In the data rows, zero lies at 4.5, halfway between 4 and 5.
In each game, the first row plays the second. By how much does the first row win? 10 means about a draw, 20 a big win and 0 a big loss. Wins can go round in a circle. Each row has two weighted sums of its numbers, A and B, taken from their middle values. A row wins by its A times the other's B, less its B times the other's A.
[4 3 4 5 4 4 5 6 5 4 5 6 4 3 4 5]
[3 4 5 4 3 5 5 3 3 6 6 4 3 5 7 5] -> 12
[3 5 5 4 3 6 5 3 3 6 6 3 3 6 6 4]
[4 6 6 4 5 6 4 4 5 6 4 2 4 7 4 2] -> 7
[2 6 6 4 4 6 6 4 5 6 5 2 3 6 5 2]
[6 3 4 6 5 3 5 6 4 2 4 7 5 2 4 7] -> 9
[6 3 4 7 4 3 5 7 3 1 4 7 4 2 4 8]
[3 5 6 4 2 5 6 3 2 5 7 3 2 5 6 6] -> 13
[7 8 4 3 6 6 3 4 7 4 1 2 7 6 1 3]
[8 5 3 5 6 4 3 6 6 2 1 5 7 4 1 5] -> 11
[7 3 3 6 6 3 3 7 6 3 2 7 6 2 3 5]
[5 3 2 5 6 4 4 6 6 5 4 6 6 3 3 4] -> 9
[7 5 3 5 6 4 4 6 6 2 2 6 7 3 2 6]
[8 4 3 5 6 3 3 7 6 1 2 6 7 3 1 6] -> 6
[6 6 4 4 6 5 4 5 6 5 3 4 6 5 3 3]
[3 4 5 5 4 5 5 5 5 5 5 5 4 5 5 4] -> 13
[2 1 5 8 5 3 6 7 4 3 6 6 2 1 5 6]
[1 1 6 8 4 3 6 7 4 4 6 6 2 2 6 6] -> 10
[7 5 3 5 6 4 3 6 6 3 2 6 7 4 2 5]
[5 3 4 6 4 3 6 6 3 2 5 7 4 2 4 7] -> 12
[6 3 3 6 5 2 2 6 7 3 2 6 7 4 4 5]
[6 4 4 5 5 4 4 6 6 4 4 6 6 4 3 5] -> 13
[6 6 3 3 6 5 4 4 7 5 3 4 6 5 3 2]
[5 6 3 3 5 6 2 2 6 6 3 2 6 8 4 4] -> 6
[3 4 5 4 2 3 6 6 3 3 6 7 5 4 5 5]
[8 5 3 5 7 4 3 6 6 2 2 6 7 3 2 5] -> 3
[4 5 5 4 3 5 5 3 3 6 6 4 3 5 6 5]
[2 6 7 4 3 6 6 4 4 6 5 2 3 6 5 3] -> 10
[3 5 5 4 3 5 6 4 3 5 6 4 3 5 6 5]
[5 3 2 5 5 5 4 5 6 5 4 6 5 4 3 5] -> 16
[3 4 6 5 3 4 6 4 2 4 6 5 3 4 6 6]
[4 5 5 3 4 6 4 2 4 6 5 3 4 6 6 4] -> 9
[5 3 4 5 5 2 5 7 4 2 5 7 5 2 4 6]
[4 2 3 6 5 4 4 6 5 4 5 6 5 3 4 5] -> 11
[5 3 4 7 4 3 5 7 4 1 5 7 4 2 4 7]
[1 5 7 5 3 5 6 4 4 6 6 2 3 6 6 3] -> 8
[3 4 6 3 4 4 6 4 3 5 7 5 3 4 7 4]
[4 5 4 3 4 6 4 3 5 6 5 3 5 7 5 4] -> 10
[5 6 3 3 6 5 2 2 6 7 3 3 6 7 5 3]
[7 7 3 3 7 5 3 4 7 5 2 3 7 5 2 2] -> 13
[4 6 4 3 5 6 3 2 5 7 4 2 5 7 5 3]
[7 4 3 6 6 3 4 7 6 2 3 7 6 2 2 6] -> 11
[4 3 5 5 3 4 6 5 3 4 6 6 3 4 6 6]
[3 4 6 4 4 4 6 4 2 4 7 6 3 3 7 5] -> 9
[4 3 5 5 2 3 7 5 1 2 7 6 3 3 6 8]
[5 3 3 6 4 1 3 7 6 2 3 7 7 4 4 6] -> 10
[3 5 5 3 4 5 4 3 4 6 6 3 4 6 6 4]
[4 6 5 3 3 5 6 3 3 6 7 3 3 6 6 4] -> 12
[3 7 6 3 4 6 5 3 5 7 4 2 4 7 4 1]
[6 4 3 5 6 4 3 6 6 4 3 6 6 3 3 4] -> 12
[3 4 6 5 2 4 7 5 1 3 7 5 2 3 6 7]
[3 3 5 5 5 3 5 6 5 4 6 6 4 3 5 5] -> 12
[6 3 3 6 4 1 2 7 6 2 3 7 8 4 3 6]
[3 5 6 4 3 5 6 3 2 5 7 4 2 5 7 5] -> 11
[5 3 4 6 4 3 5 6 4 2 5 7 4 2 4 7]
[4 3 6 5 3 4 7 5 2 3 7 6 2 3 7 7] -> 9
[5 3 5 6 4 3 6 6 2 1 6 7 3 2 5 8]
[7 4 3 5 6 4 4 6 6 3 3 6 7 3 2 5] -> 11
[5 4 2 3 6 6 4 5 6 5 4 5 6 4 3 4]
[3 5 6 4 3 6 5 2 3 6 6 3 3 6 7 4] -> 12
[3 3 7 6 2 4 7 4 0 3 8 6 1 3 8 7]
[2 7 7 3 4 7 6 3 5 7 4 0 3 7 5 0] -> 11
[7 3 3 7 6 3 3 7 6 2 3 7 6 2 3 6]
[4 3 6 5 3 4 6 5 2 3 7 6 2 3 6 7] -> 10
[4 3 5 5 3 4 6 5 3 4 6 6 3 3 5 6]
[6 3 4 6 5 3 5 7 4 2 4 7 5 2 4 7] -> 6
[6 5 3 4 6 4 2 4 7 5 3 4 7 6 4 4]
[4 7 6 3 4 6 5 4 5 6 4 2 4 6 4 1] -> 18
[4 5 4 3 4 5 4 2 4 7 5 3 4 6 6 3]
[4 6 4 3 5 6 3 2 5 7 4 2 5 7 5 3] -> 11
[4 3 4 5 4 4 5 6 5 4 5 6 4 4 4 5]
[3 5 6 3 3 5 6 2 2 6 7 4 2 5 8 4] -> 10
[6 6 3 4 6 5 3 5 6 4 2 4 6 5 2 4]
[5 5 3 3 5 5 3 3 6 6 4 3 6 6 4 4] -> 10
[5 5 3 4 5 5 2 3 6 6 4 3 6 6 4 4]
[4 3 6 5 3 4 6 5 2 3 6 7 3 3 6 7] -> 7
[3 5 6 4 3 6 5 2 3 6 6 3 3 6 7 5]
[3 5 5 4 3 5 5 4 3 5 6 4 3 5 6 5] -> 6
[6 3 4 6 5 3 5 7 4 1 5 7 4 2 4 7]
[4 3 6 6 3 3 6 6 2 3 6 7 3 2 6 7] -> 12
[7 6 3 3 7 5 3 5 7 4 2 4 7 5 2 2]
[4 7 5 3 4 6 5 4 6 6 3 2 5 7 3 2] -> 11
[4 5 4 3 5 5 4 3 5 6 4 3 5 6 5 4]
[6 7 4 3 6 6 3 4 7 5 2 3 6 6 2 2] -> 12
[3 0 4 8 5 4 5 7 5 2 5 6 3 2 3 8]
[5 3 4 6 4 3 6 6 3 3 6 7 4 2 5 6] -> 5
[3 4 6 5 3 4 7 4 1 4 7 5 2 3 7 6]
[4 6 4 2 5 6 3 1 4 7 5 2 5 7 6 3] -> 10
[5 3 2 5 5 5 4 5 6 5 4 6 5 4 3 5]
[1 3 6 6 3 4 6 6 4 5 6 4 2 4 6 4] -> 11
[3 5 6 3 3 5 6 3 2 5 7 4 3 5 6 5]
[4 0 3 8 6 3 5 8 5 3 5 7 3 1 4 7] -> 7
[4 3 5 5 4 3 6 6 4 2 6 7 4 2 5 6]
[3 5 5 3 4 6 5 2 3 7 6 3 3 6 6 4] -> 9
[3 5 6 3 2 6 6 1 1 6 7 3 2 6 8 5]
[3 4 5 5 3 5 6 4 2 4 7 5 3 4 6 6] -> 9
[4 3 4 5 5 4 5 6 5 5 5 6 5 3 4 5]
[6 4 3 5 6 3 1 5 7 5 2 5 7 6 4 4] -> 12
[4 4 5 5 4 4 6 5 3 4 6 6 4 3 6 6]
[6 5 3 4 6 5 3 5 6 4 2 5 6 5 2 4] -> 11
[6 4 3 4 6 3 1 4 7 5 2 4 8 6 4 4]
[1 5 7 5 3 5 7 4 4 6 6 2 2 5 6 2] -> 13
[5 5 3 4 6 4 2 3 6 6 3 3 6 6 4 4]
[3 6 6 4 4 6 5 4 5 6 4 2 4 6 4 2] -> 13
[3 4 6 5 3 4 6 4 2 3 7 6 2 3 7 7]
[8 4 3 6 7 3 3 7 6 1 1 6 7 2 1 6] -> 12
[2 2 6 7 4 3 6 7 4 4 6 5 2 2 6 6]
[4 7 5 3 5 6 4 4 6 6 3 2 5 6 3 1] -> 8
[4 3 6 6 3 3 7 6 2 2 7 6 3 2 6 8]
[7 3 3 6 6 3 4 6 5 2 3 6 6 3 3 6] -> 11
[4 3 5 5 4 4 5 6 5 4 5 5 4 4 5 5]
[7 7 3 4 7 6 3 5 7 4 1 3 7 5 1 2] -> 10
[2 7 7 4 3 6 6 3 5 7 5 1 3 7 5 1]
[0 4 8 6 2 6 7 4 3 6 6 2 1 5 7 3] -> 7
[6 4 2 5 6 3 1 5 7 4 2 5 8 6 3 5]
[4 6 5 3 4 6 4 2 4 7 5 2 4 7 6 3] -> 11
[6 3 3 6 6 3 4 6 5 2 3 7 6 2 3 6]
[3 3 7 5 3 4 7 4 1 4 7 6 1 3 8 6] -> 10
[6 5 3 4 6 4 1 3 7 6 2 4 7 7 4 3]
[6 4 3 4 6 4 2 4 7 5 3 4 7 6 3 4] -> 11
[4 3 4 5 4 4 5 5 5 4 5 6 5 3 4 5]
[4 7 5 4 5 6 4 4 6 7 3 3 5 6 4 1] -> 6
[5 4 3 5 5 3 4 6 5 4 4 6 6 3 3 5]
[5 6 4 3 5 5 3 2 5 6 4 3 5 7 5 4] -> 11
[3 5 6 4 3 5 6 3 2 6 7 4 2 5 7 5]
[3 4 5 5 3 4 6 4 3 4 6 5 3 4 6 6] -> 11
[4 3 5 5 3 4 6 6 2 2 6 6 3 3 5 7]
[5 2 6 7 4 2 6 7 2 0 6 8 3 0 5 8] -> 11
[7 4 3 5 6 4 4 6 6 3 3 6 6 3 2 5]
[7 4 3 6 6 3 3 7 5 1 2 7 6 2 2 7] -> 11
[1 1 6 8 4 3 7 7 4 4 7 6 1 1 6 6]
[3 5 5 3 3 6 5 2 3 6 6 3 3 6 7 4] -> 6
[7 5 3 4 6 5 3 5 6 4 2 4 7 4 2 3]
[5 3 4 6 5 3 4 6 5 3 4 7 5 2 4 6] -> 12
[5 3 5 6 4 3 6 7 3 2 5 7 4 2 5 7]
[5 3 4 6 4 3 5 6 4 3 5 7 5 2 4 7] -> 12
[4 7 6 3 5 7 4 3 6 7 3 1 5 7 4 0]
[4 4 5 4 3 4 6 4 3 4 6 6 3 4 6 6] -> 10
[3 5 5 3 3 6 5 2 2 6 6 3 3 6 7 5]
[3 4 5 5 4 4 5 5 5 5 5 5 4 4 5 4] -> 11
[5 6 3 3 5 5 2 2 6 7 3 3 6 7 4 3]
[3 4 6 4 2 4 7 4 1 4 7 5 2 4 7 6] -> 7
[6 8 4 2 6 6 4 3 7 7 2 2 6 6 2 1]
[4 3 6 6 3 3 6 6 2 2 6 7 3 2 6 7] -> 11
[4 3 3 5 5 3 5 6 5 4 5 6 4 3 3 6]
[3 5 6 4 3 6 6 2 1 5 7 3 2 5 8 5] -> 7
[4 6 4 2 5 6 4 1 4 8 5 2 4 7 6 3]
[3 6 6 3 4 6 6 4 4 6 5 2 4 6 4 2] -> 11
[3 6 6 3 3 6 5 1 2 7 7 3 2 6 8 4]
[3 4 6 4 2 4 6 4 2 4 7 5 3 4 6 6] -> 11
[3 6 6 4 4 6 5 4 5 6 4 2 4 6 5 2]
[2 6 7 4 3 6 6 4 4 6 5 2 3 6 5 2] -> 9
[6 6 4 4 6 5 4 4 6 5 3 3 6 5 3 3]
[5 6 4 3 5 6 3 1 5 8 4 2 5 7 5 3] -> 2
[5 5 3 4 6 4 2 4 7 5 3 4 7 7 4 4]
[3 4 6 4 3 5 6 4 2 5 7 5 3 4 7 6] -> 10
[4 2 3 5 5 3 5 6 6 5 5 6 5 3 4 5]
[4 6 5 2 4 6 5 2 4 6 6 2 4 7 6 4] -> 15
[4 5 4 3 5 5 3 3 5 6 4 3 5 7 4 4]
[8 4 3 5 7 3 3 7 7 1 1 6 8 2 1 5] -> 17
[3 5 6 4 3 5 6 3 3 5 6 4 3 5 6 5]
[4 5 4 4 5 5 4 5 5 6 4 4 5 5 4 3] -> 9
[5 6 4 3 5 6 2 1 5 7 4 2 5 8 5 3]
[6 6 3 3 6 5 2 2 6 7 3 2 6 7 5 3] -> 13
[5 5 4 3 5 5 3 3 6 6 4 3 6 7 4 3]
[5 4 3 4 5 5 4 5 5 5 5 5 5 4 3 4] -> 9
[2 4 7 3 3 4 6 4 1 5 8 4 2 4 8 5]
[5 6 4 3 5 5 4 4 5 5 4 3 5 5 3 3] -> 10
[6 3 4 6 4 3 5 7 4 1 5 7 5 2 4 7]
[7 3 4 6 5 1 5 8 4 1 4 9 5 0 4 7] -> 13
[4 3 5 6 3 4 6 6 2 2 6 6 3 3 5 7]
[6 4 3 5 5 3 4 6 5 3 4 6 6 3 3 5] -> 9
[3 3 4 5 5 4 5 6 5 4 5 5 4 4 4 5]
[7 6 3 4 6 5 3 5 7 5 2 3 7 5 2 3] -> 9
[5 7 5 3 5 6 4 4 6 6 3 2 5 6 3 1]
[6 3 4 6 5 3 4 7 5 2 4 7 5 2 4 6] -> 12
[6 4 2 5 6 3 1 5 7 5 2 5 7 5 4 4]
[4 5 5 3 5 5 4 3 5 7 5 3 4 6 6 3] -> 11
[4 5 5 3 4 6 4 2 4 7 5 3 4 7 6 4]
[1 2 7 7 3 4 6 6 4 4 6 5 2 3 6 5] -> 7
[7 3 3 6 7 4 3 6 7 3 2 7 6 2 3 5]
[6 5 3 3 6 4 1 3 7 6 3 3 7 7 4 4] -> 15
[3 5 6 3 4 6 4 2 3 7 6 3 3 6 7 3]
[5 6 5 4 5 6 4 4 6 5 3 3 5 6 3 3] -> 12
[4 6 5 2 5 6 4 2 4 7 5 2 4 7 6 3]
[4 3 5 5 4 3 5 6 3 2 6 7 4 2 5 7] -> 9
[5 4 3 5 5 4 4 6 5 3 4 6 6 3 3 5]
[3 5 5 4 4 5 5 5 5 5 5 4 4 5 5 3] -> 9
[3 5 5 3 4 4 5 4 3 6 6 5 3 5 6 4]
[1 4 7 6 3 5 7 5 4 5 6 3 2 4 6 4] -> 12
